[[-48  67 -87 -56]
 [-54  30 -14 -33]
 [-54  63 -80 -55]
 [  7  11 -35  33]
 [-25  12 -21   9]]
->
[[ 30 -14]
 [ 63 -80]]

[[-80 -55 -79]
 [-53 -39 -53]
 [ -4   9  -8]
 [-62 -50 -74]]
->
[[-39 -53]
 [  9  -8]]

[[-56  68  97 -72]
 [-84 -21 -18 -16]
 [-91 -78  99 -68]
 [ 56  41  37 -30]]
->
[[-21 -18]
 [-78  99]]

[[-23 -22  71]
 [-96  83  59]
 [ 63 -88 -46]
 [ 56  25  35]]
->
[[ 83  59]
 [-88 -46]]

[[-94   2 -68]
 [  3  52 -87]
 [ 69  38  95]]
->
[[ 52 -87]
 [ 38  95]]

[[ 90  -4  72]
 [-48  67  88]
 [ 28  36 104]
 [ 99 -17  51]
 [ 10  49  99]]
->
[[ 67  88]
 [ 36 104]]

[[-83 -95 -30 -35]
 [ 69  64  38  46]
 [ 66  69  37  51]]
->
[[64 38]
 [69 37]]

[[ 35  74  21]
 [-39 -54 -36]
 [-15  52 -64]
 [-33  22 -73]
 [ 57  86 -70]]
->
[[-54 -36]
 [ 52 -64]]
---
[[ 11  59  54 -30  47 -27  -3  69  83  -1 -28 -42]
 [-35  30   6 -65 -54 -15  34 -32  -6  34  30  50]]
->
[[-35  30   6 -65 -54 -15  34 -32  -6  34  30  50]
 [ 11  59  54 -30  47 -27  -3  69  83  -1 -28 -42]]

[[-69 -72  64  71]
 [ 68 -68  74 -69]
 [-65  76 -57 -67]
 [-70  69 -66  70]
 [-71 -71  66  72]
 [-65 -70  74  71]
 [-73  76 -70  71]
 [ 66  69 -78  69]
 [ 66  68 -72 -66]]
->
[[ 66  68 -72 -66]
 [ 66  69 -78  69]
 [-73  76 -70  71]
 [-65 -70  74  71]
 [-71 -71  66  72]
 [-70  69 -66  70]
 [-65  76 -57 -67]
 [ 68 -68  74 -69]
 [-69 -72  64  71]]

[[-43  55 -74 -48  29 -56 -67 -41]
 [-53 -49  41  41  68 -29 -61  60]
 [-57 -50  39  49  75 -18 -65  60]
 [ 17 -12  29  32 -17 -33  21  37]
 [ 39 -12  21  24 -27 -20  32  23]
 [-55  52 -75 -55  38 -77 -78 -36]
 [ 15   4 -23  12   0  50  -4 -13]]
->
[[ 15   4 -23  12   0  50  -4 -13]
 [-55  52 -75 -55  38 -77 -78 -36]
 [ 39 -12  21  24 -27 -20  32  23]
 [ 17 -12  29  32 -17 -33  21  37]
 [-57 -50  39  49  75 -18 -65  60]
 [-53 -49  41  41  68 -29 -61  60]
 [-43  55 -74 -48  29 -56 -67 -41]]

[[  3 -60  -5 -52  28  -3  -4  51 -52 -11  -6 -70   1   4]
 [-21 102 -15  10  18 -27 -16  90  54 -60  -7 -38  20  -6]
 [-18 -79   9 -43  19  11 -14  68 -40   4  -9   6  15  24]]
->
[[-18 -79   9 -43  19  11 -14  68 -40   4  -9   6  15  24]
 [-21 102 -15  10  18 -27 -16  90  54 -60  -7 -38  20  -6]
 [  3 -60  -5 -52  28  -3  -4  51 -52 -11  -6 -70   1   4]]

[[ 47 -26   1  17  64  -2  20  49]
 [-24 -10   3 -17  52 -20   6  38]
 [ 28  32 -28  52  87  -8  12  51]]
->
[[ 28  32 -28  52  87  -8  12  51]
 [-24 -10   3 -17  52 -20   6  38]
 [ 47 -26   1  17  64  -2  20  49]]

[[ -2  28 -28   3  -8 -42  17  12]
 [ 18   8 -68 -31 -20 -69  34  80]
 [-85 -61  56 -44  10  73  85  41]
 [-31 -33  81   9  36  95  48  67]
 [ 37 -36 -52 -87  -6 -65 -84  92]
 [  9 -82 -77 -64 -51 -31  84  57]
 [ 45 -86 -83 -95 -49 -95  52  92]]
->
[[ 45 -86 -83 -95 -49 -95  52  92]
 [  9 -82 -77 -64 -51 -31  84  57]
 [ 37 -36 -52 -87  -6 -65 -84  92]
 [-31 -33  81   9  36  95  48  67]
 [-85 -61  56 -44  10  73  85  41]
 [ 18   8 -68 -31 -20 -69  34  80]
 [ -2  28 -28   3  -8 -42  17  12]]

[[  1  18  38  77]
 [ 31 -16  -6  44]
 [ -5  -4 -13 -35]]
->
[[ -5  -4 -13 -35]
 [ 31 -16  -6  44]
 [  1  18  38  77]]

[[ 79 -63]
 [ 79 -60]
 [ 39  23]
 [ 54 -53]
 [ 70 -69]
 [ 70 -69]
 [-34   3]
 [-50  13]
 [-16  46]
 [ 25   8]
 [ 50 -46]]
->
[[ 50 -46]
 [ 25   8]
 [-16  46]
 [-50  13]
 [-34   3]
 [ 70 -69]
 [ 70 -69]
 [ 54 -53]
 [ 39  23]
 [ 79 -60]
 [ 79 -63]]
---
[[ 29 -61   5 -54  17   5]
 [-12  24  26  31 -15 -27]
 [-58  74 -60   5 -42  30]
 [  3 -23  -1  33 -38 -84]
 [ 28 -51  45 -52   4   1]
 [  8 -18  44 -77   8  43]
 [-72  79 -46  16  -9  24]
 [-49  81  -8  36  17  27]
 [-30 -10   8 -67  -8  32]
 [-14   8 -29 -62  -9  57]]
->
[[ 17   5  29 -61   5 -54]
 [-15 -27 -12  24  26  31]
 [-42  30 -58  74 -60   5]
 [-38 -84   3 -23  -1  33]
 [  4   1  28 -51  45 -52]
 [  8  43   8 -18  44 -77]
 [ -9  24 -72  79 -46  16]
 [ 17  27 -49  81  -8  36]
 [ -8  32 -30 -10   8 -67]
 [ -9  57 -14   8 -29 -62]]

[[-81  89  63  -2 -16 -91  35  45  92  64 -41  55  76  17 -86]
 [-66 -84 -88 -75 -65  84  17   0   0  80  57 -66  72  39 -95]]
->
[[ 17 -86 -81  89  63  -2 -16 -91  35  45  92  64 -41  55  76]
 [ 39 -95 -66 -84 -88 -75 -65  84  17   0   0  80  57 -66  72]]

[[ 10  15  82   4   5   5]
 [  6  10  47   2   0 108]
 [ 23  13  58  -3   4   9]
 [  6   7  13  -1   8  75]]
->
[[  5   5  10  15  82   4]
 [  0 108   6  10  47   2]
 [  4   9  23  13  58  -3]
 [  8  75   6   7  13  -1]]

[[ -6   3  19 -37 -18  -3  15 -44  -2   8 -49   5 -18 -37 -35]
 [-18  26 -21  -5 -37 -20 -17  13  16  -5  12   3 -18  -5  24]
 [ 20  14 -51  75 -59  14  54  37 -65  25  33  97 -18  75  -9]
 [-12   1  -7   0   9 -29  19  12 -30  -3  -2  12 -18   0  33]
 [-35 -27   7  30 -32 -43 102  -4 -67  60  33  59 -18  30 -50]
 [ 19 -57  32 -17 -56 -12 -35   3  56  28  39   4 -18 -17 -14]]
->
[[-37 -35  -6   3  19 -37 -18  -3  15 -44  -2   8 -49   5 -18]
 [ -5  24 -18  26 -21  -5 -37 -20 -17  13  16  -5  12   3 -18]
 [ 75  -9  20  14 -51  75 -59  14  54  37 -65  25  33  97 -18]
 [  0  33 -12   1  -7   0   9 -29  19  12 -30  -3  -2  12 -18]
 [ 30 -50 -35 -27   7  30 -32 -43 102  -4 -67  60  33  59 -18]
 [-17 -14  19 -57  32 -17 -56 -12 -35   3  56  28  39   4 -18]]

[[-20  50  11  33 -29  -1 -42  33  -5  -8  -5  33]
 [-20 -76  11   8 -29  -4 -14  81  11  24  -5  30]
 [-20 -27 -34  27 -53  -4 -14  18  -5 -32  -5   9]
 [ -8 -27  11  18 -29  -8  -1  15  -5  14   2  28]
 [-24 -10   8  18 -29  -4  15  26  -8  14  -5  30]]
->
[[ -5  33 -20  50  11  33 -29  -1 -42  33  -5  -8]
 [ -5  30 -20 -76  11   8 -29  -4 -14  81  11  24]
 [ -5   9 -20 -27 -34  27 -53  -4 -14  18  -5 -32]
 [  2  28  -8 -27  11  18 -29  -8  -1  15  -5  14]
 [ -5  30 -24 -10   8  18 -29  -4  15  26  -8  14]]

[[  29    3   -9   26  -42    8   13   35]
 [ -64    5  -32  -31   84   -5  -31  -73]
 [   7  -40   21  -22   34   32   25  -70]
 [ -14  -31   33   10    3    7   21   15]
 [ -36  -52   17    4   78   81   -2  -93]
 [ -38   12  -42  -29   68   10  -38  -75]
 [ -33  -18   -5   -5   46   11  -17  -42]
 [ -12    2    4  -15   13  -19   -2    2]
 [ -50   22  -71  -31   81   19  -59  -92]
 [  10   74 -100   13  -30  -31  -66   13]]
->
[[  13   35   29    3   -9   26  -42    8]
 [ -31  -73  -64    5  -32  -31   84   -5]
 [  25  -70    7  -40   21  -22   34   32]
 [  21   15  -14  -31   33   10    3    7]
 [  -2  -93  -36  -52   17    4   78   81]
 [ -38  -75  -38   12  -42  -29   68   10]
 [ -17  -42  -33  -18   -5   -5   46   11]
 [  -2    2  -12    2    4  -15   13  -19]
 [ -59  -92  -50   22  -71  -31   81   19]
 [ -66   13   10   74 -100   13  -30  -31]]

[[ 44 -16  -9 -78 -11 -43  -2  61 -46 -16 -92  -1 -68  49]
 [ 21   1  -2 -40  -7 -15   9  21 -27  -7 -58  -9 -41  38]]
->
[[-68  49  44 -16  -9 -78 -11 -43  -2  61 -46 -16 -92  -1]
 [-41  38  21   1  -2 -40  -7 -15   9  21 -27  -7 -58  -9]]
